(in the rows, 128 means zero)
The rows of Z fall into 4 groups, which share some directions, and each row is roughly a mix of its group's hidden directions.
Z:
[[ 82 112 123 123 144 123 142 122  92 174]
 [153 123 160  70 156 132 120 129 144 140]
 [130 112 164 119  83 128 100 153 110 158]
 [109  92 138  96 150 139 129 103 154  87]
 [153 131 121 136  67 129 112 101 105 146]
 [108 114  95 128 167 134 117 108  78 121]
 [115  90  95 121 131 113 142 174 161 126]
 [102 132  76 140 115 165 135 147 157 127]
 [143 147 116 150 165 123 135  68 129 129]
 [118 105  95 132 146 101 146 175 159 120]
 [124 104 106  99 119 130  82 159 151 102]
 [128 133  95 136 109 105 167 153  91 156]
 [120 148 164 128 122 144 119  79  89 144]
 [117 150  92 150 106 138 149 132  79 105]
 [100 116 126 126 141 164 161 156  92 156]
 [ 76 111 125 126 149 173 138 138 103 124]
 [132 104 177  96 153 127 118 131 166 135]
 [118 121  90 133 162 134 109  91  86 131]
 [124 144 160 153 130  90  91 129 149 161]
 [113 132  87 155 120 109 155 168 114 101]
 [137 108 132 113 143  81 130 155 175 145]
 [184 135 132 119 108  90 133 120 159 139]
 [130 125 135  66 161 124 142 155 147 124]
 [158 143  91 125 105 130 142 115  75 115]
 [ 97 112 108 126 156 127 138 121  67 121]
 [173 166 127 150  99 133 123  94 112 128]
 [150 125 150  97 102 125  73 130 119 105]
 [148 156 185 122 124 115  98 108 110 137]
 [132 128 106  86 161 136 173 133 136 101]
 [144 113 173 100 119 114 131 100 157  95]
 [155 122 103 112 126 164 166 114 119  87]
 [121 124 154 104 152 113  99 110 146 180]
 [130 119  85 163  82 111 133 147 112 140]
 [145 152 170 121 111 142 111  81 103 132]
 [151 137 169 121 101 115 147  92  91 124]
 [ 91 154  93 118 179 121 129 127 131 111]
 [144 118 126 121 137  98 146  94  89 172]
 [163 133 157 122 105  99 150 140 149 170]
 [154 129 150 166  74 122 146 133 149 135]
 [100 112 134 115 113 125 181 166 107 122]
 [104 119 126 124 132 129 159 137  62 113]
 [ 81 123 141 124 173 132  91 115 135 144]
 [101 110 141 112 173 119 144 120 103 170]
 [169 146 110 132  83 144 148 124 100 107]
 [109 110 115 113 170 124 179 120 107 146]
 [146 166 176 133 131 154 133  95 114 145]
 [143 148 110 139  79 145 113 139 144  84]
 [137 151 158 157 118  84  91 140 148 128]
 [ 70 121 139 133 128 153 147 163 106 116]
 [113 117 161 102 186 133 130 129 155 132]
 [124 146  90 112 110 172 163 110 149 123]
 [ 99 111 111 128 169 148 105  88 102 129]
 [138 136 158 102 101 104  74 123 113 121]
 [148 146 104 145  82 101 130 100  97 140]
 [122 126 145 174  96 120  83 120 116 153]
 [149 123  97 130 148 115 103 105 167 168]
 [131 151 169 149 138  77 107 125 135 149]
 [112 111 105 190 114 101 144 135 142 123]
 [119  89  93 109 104 158 127 161 151 122]
 [149 112 108  89 113 155 102 139 150  90]
 [ 91 112 112 131 169  93 141 149 139 155]
 [140 169 164 144 151 105 126  92 105 132]
 [140 132 113 129 128 131 141  91  62 132]
 [127 138  87 107 110 168 167 113 138 112]
 [123  68 137 147 135 104 155 138 154 139]
 [119 113 124 145 134  77 159 172 130 116]
 [ 89 115 105 126 164  94 134 156 151 147]
 [192 117 156 131 113 137 118 115 154 126]
 [158 164 118 120 131 138 110  85  87 132]
 [124 127 128 126 120 123 162 120  58 130]
 [ 90 110 104 131 152  93 163 134 109 151]
 [113 120 126 120 112 134 180 145  77 122]
 [142 140  77 140 129 131  92 107 155 102]
 [153 123 173 111 126  93 112 103 156 107]
 [165 165 155 140 100 143  92 112 136 133]
 [164 166 101 129 112 126 128 103  85 122]
 [ 90 126 153 122 156  96 104 138 144 167]
 [138 148 136 144  87 118 140 106  73 124]
 [129 117 127 171  81 137  99 122  95 135]
 [120 135 155 148  91 120  85 129 104 164]
 [ 95  82 128 109 153 120 131 167 149 124]
 [105 141  82 153 122 138 152 150  95 104]
 [110 149 155 165 138  99 148 116 102 164]
 [101 105 119 123 148 124 159 180 134  99]
 [134 136 112  84 169 152 139 134 147  92]
 [157 123 174 112 131  82 114 112 142 110]
 [140 170 180 131 133 142 128  98 114 149]
 [134 110 120 103 173 156 167 109 139 148]
 [123 140 177 103 172 135 118  99 142 128]
 [130 139  96 118 107 184 157 109 141 123]
 [130 104  75 130 119 127 125 164 167 129]
 [101 118 115 127 141 133 148 129  60 116]
 [102 119 157 119 121 135 165 154  83 107]
 [ 81 121 159 127 115 141 158 169 120 120]
 [141 127 109  98  91 171 106 128 136  95]
 [128 120  89 143 117 112 144 180 144  97]
 [162 168 140 140 110 140  94  93 109 137]
 [120  98  89 109 127 183 147 126 127 128]
 [154 127  90 130 140 121 103  98 168 156]
 [150 131  99 134  79 164 110 109 108 142]
 [128 132 162 164 144  86 136 115 109 163]
 [152 143 138 111  93 152 145  92  89 112]
 [148 124 130 118 126  97 156 114  65 129]
 [154 103 164 128  80 135 105 138 114 151]
 [ 79 113 103 125 132 120 150 123 101 170]
 [159 152 105 151 115 112  96  96 145 159]
 [148 143  96 143 142 102 102 107 165 161]
 [137 129 101 138  94 151 149 138 105  77]
 [177 141 116 130 108  88 130 139 159 149]
 [115 116  94 127 158 142 122  94  78 122]
 [142 121 139 119  80 111 129  89  96 155]
 [136 135 157  70 151 143 105 117 113 147]
 [131 133  73 163 131 102 129 159 150 129]
 [142 133 160 156 128  92 150 102  88 145]
 [ 97 101  95 116 166 111 161 139 133 147]
 [149 175 150 139 117 136 114  86  99 118]
 [ 87  89 119 111 152 124 151 162 145 118]
 [145 122 155  99 116 143  98  83 145 156]
 [ 87  89 112 121 150 103 161 152 128 133]
 [127  95  82 118 102 147 126 163 155 124]
 [161 109 109 157  87 141 161 121 115 105]
 [146 153 164 152 129  78 103 130 147 130]
 [110 108 107 116 169 135 136 167 167 116]
 [136 143 153 122  99 129 119  75  92 147]
 [ 96  89 138 136 139 114 142 164 171 128]
 [108 124 139 127 152  92 161 111  89 160]
 [125 166 131 138 114 169 126 113  88  95]
 [129 119 113 150 124  75 156 170 128 115]
 [179 149 133 127  98 151 148  95 114 119]
 [183 121 165 103 129 126 121 129 161 137]
 [142 170 157 149 129 100 130  94  94 126]
 [185 137 111 123 111  96 125  95 143 134]]
Here is one row from each group, named. Which group is each of the other rows in?
[137 148 174 135 113  91  86 121 115 138]	F
[125 119  84 151 119  94 145 172 141 115]	G
[149 123 113 105  93 161 153 153 116  92]	N
[ 84  95 136 108 154 168 149 126 121 122]	Q

[145 148 109 154  79 109 133 113  88 128]	G
[144 129 125  97 103 155  83 142 145  92]	F
[145 105 129 126 129  75 121 127 164 164]	G
[ 92 107  98 101 156 116 164 127 113 150]	F
[164 168 119 149 100 148 126  95 109 114]	N
[150 118 104 115 153 147 172 117 148  88]	N
[185 148 122 131 103  89 127 132 148 137]	Q
[118 121 155 134 176  85 138 148 155 133]	G
[156 143 146 121  88 155 131  97  92 110]	F
[157 128 163 116 126  81 108 107 148 102]	Q
[ 98 139  75 152 123 156 134 144 108 147]	Q
[164 119 116 136  95 102 179 147 133 123]	N
[179 121 154 158 103 135 110 115 158 126]	N
[139 131  82 123 136 135 173 133 127  85]	N
